Each scene shows the same named points in several views, each turned, perhaps mirrored, and shifted as a whole.
A view may leave some points out. In some views, one point has been moved. Which views, in the order they come, and which point in each? Write no view if no view has one.

-- scene 1 --
A:
  Zon [-32 -13  -9  -2   6 -25  11  -1  -1  27  -1 -16   9 -14 -23 -63]
  tamu [-33  -9 -10  -7   3 -29  14  -5   1  29  -6 -14   2 -15 -19 -61]
  ripeg [-28  -6 -16   0  10 -23  27   5   7  24  -8 -20  18  -8 -25 -59]
  zanov [-36 -13 -13  -5  10 -28  27   0   6  25  -3 -17   4 -14 -21 -60]
  Tibar [-30 -14  -9   1   9 -21  19  -1  -2  28   0 -20  11 -12 -27 -68]
  vid [-32 -14  -8  -3   5 -25   7  -1  -1  27  -1 -15   9 -13 -23 -63]
  bifos [-37 -14 -10  -5  12 -27  32  -4   8  32  -6 -14  -1  -9 -26 -68]
  vuvot [-38 -19  -5  -3  11 -26  14  -1   7  33  -4 -10   4  -4 -27 -68]
B:
  ripeg [ -8 -10 -28  -2 -22   4  22  -4   1   5 -12  13   4   8  -1   6]
  zanov [ -9  -9 -34   3 -27  10  28  -7  -4  10 -23  16   7  14  -8  -2]
  vid [ -8 -21 -40  -3 -18   3  37 -12   2   9 -18  12  16  13  -9  -5]
  tamu [ -3 -14 -38   1 -18   6  33  -4   0  12 -22  17  14  18 -12  -7]
  bifos [ -5 -13 -40   5 -24  18  24  -6  -7   6 -26  20   1  10  -9  -3]
  Zon [ -8 -20 -39  -2 -19   3  36 -10   2   8 -19  13  14  13  -7  -5]
  vuvot [ -7 -20 -45  -1 -18  14  30 -13  -9   6 -18  15   9   9 -15  -6]
  Tibar [-10 -21 -38  -1 -20   6  33 -10   3   4 -21  14   8   8  -1  -1]
C:
  Zon [ -6   7  -4  -3  11  24  -5 -12  -5 -23  -8  15  14 -13   1 -10]
  tamu [  0   4  -5   4  10  25  -2 -14  -8 -24  -7  15   9  -5   5 -10]
  vuvot [ -9  -2  -5  -6  -3  28  -5  -8 -11 -22  -5  20  14  -8   0 -11]
  zanov [ -7   2  -9  -2   9  28   0  -6  -6 -21   3   8   6  -5   5 -10]
  ripeg [-14   4 -17  -9  16  24  -8  -8  -8 -17  -1   4  10  -6   9 -20]
  Tibar [-12   6  -8 -10  11  25  -4  -7  -5 -23  -8  14  12 -15   6  -9]
  vid [ -5   7  -3  -2  10  24  -6 -14  -6 -23  -9  17  16 -13  -1 -11]
  bifos [-10  -5 -11  -7   1  31   2  -3 -10 -23   0  14   4  -2  10  -7]
D:
  tamu [ 23   0  -4  -9   4  11   0   5   6   0  20   7  -2  -9 -11   7]
  Tibar [ 23  -6  -7  -9   5   0  -9   5  13  -2  12  -5  -5  -9 -17   9]
  ripeg [ 23   1  -1  -9   4  10 -11   7   5  -7   4  -7  -8  -3 -14  21]
  bifos [ 35   0  -1 -13   8   3  -5  -4  13   3  14   2  -7  -2  -3  14]
  vid [ 18  -4  -8  -9   2   5  -4   8  10  -4  16   4  -1  -8 -17   2]
  Zon [ 19  -5  -8  -8   3   5  -5   7  11  -3  16   3  -2  -8 -16   5]
  vuvot [ 28  -1  -4 -13   4  -2  -6  -1  12  -1  11   8  -1   0 -11   0]
E:
  vuvot [  3   4   6 -17  -5  12 -17 -13  21  27  -9 -14  14  -7  -7   4]
  Zon [ -1  -1  11  -4  -6  14  -6 -13  19  29 -14  -8   9  -6  -2   1]
  tamu [  1  -5  12  -8   0  11  -9 -15  18  28 -11  -6  12   2  -2  -4]
  bifos [ -5   4   0 -15  -2  10 -24 -14  16  24  -5 -10   9   5   0   2]
  ripeg [-10   7   0  -5  -4  11  -4  -9   9  21  -3   1   8  -6   1   1]
F:
  tamu [-14  18 -42  13  -4  -2  -5  12  -6 -11  26  14 -10  -9 -23  24]
  ripeg [-15  19 -44   4  10  -5  -9  12 -19 -11  12  11   2  -4 -16  19]
  Zon [-12  19 -43   6  -1  -4  -1   6 -11 -14  24  19 -11 -11 -17  21]
  bifos [-14   6 -48  11  -1  -4 -14  16  -9 -22  13  15  -4 -10 -28  21]
  vuvot [-16  11 -53   9  -1  -7  -8   9  -7 -18  15  20 -17 -16 -21  21]
  vid [-14  22 -43   7   2  -5  -1   8 -11  -8  23  15 -11  -9 -15  21]
G:
  Zon [-13  15  11   2   1 -26 -16  18 -17   6   5   0   5  -3   6 -17]
  bifos [-15  12  13  17  -3 -33 -16  22 -12   1  20  -6   3 -13  10  -7]
  vuvot [-17  15  13   9  -1 -36 -20  15  -8   9  13   1   4 -10   1 -15]
  vid [-12  14  11   0   2 -27 -16  15 -16   8   4   2   5  -2   5 -19]
  ripeg [-15  11  16  13 -13 -18 -16  12 -25   6  12  -8   3   0  10  -8]
  zanov [-10  14   9  12  -4 -29 -18  20 -19   1  13  -5   2  -5  11  -7]
  Tibar [-17  16  16   7  -2 -21 -16  18 -17   3   5  -5   7  -8   6 -17]
  tamu [-10  10   8   1   4 -30 -12  19 -17   7  13   1   2  -2  10 -12]
Views that do not fit: F
  F moved: vid
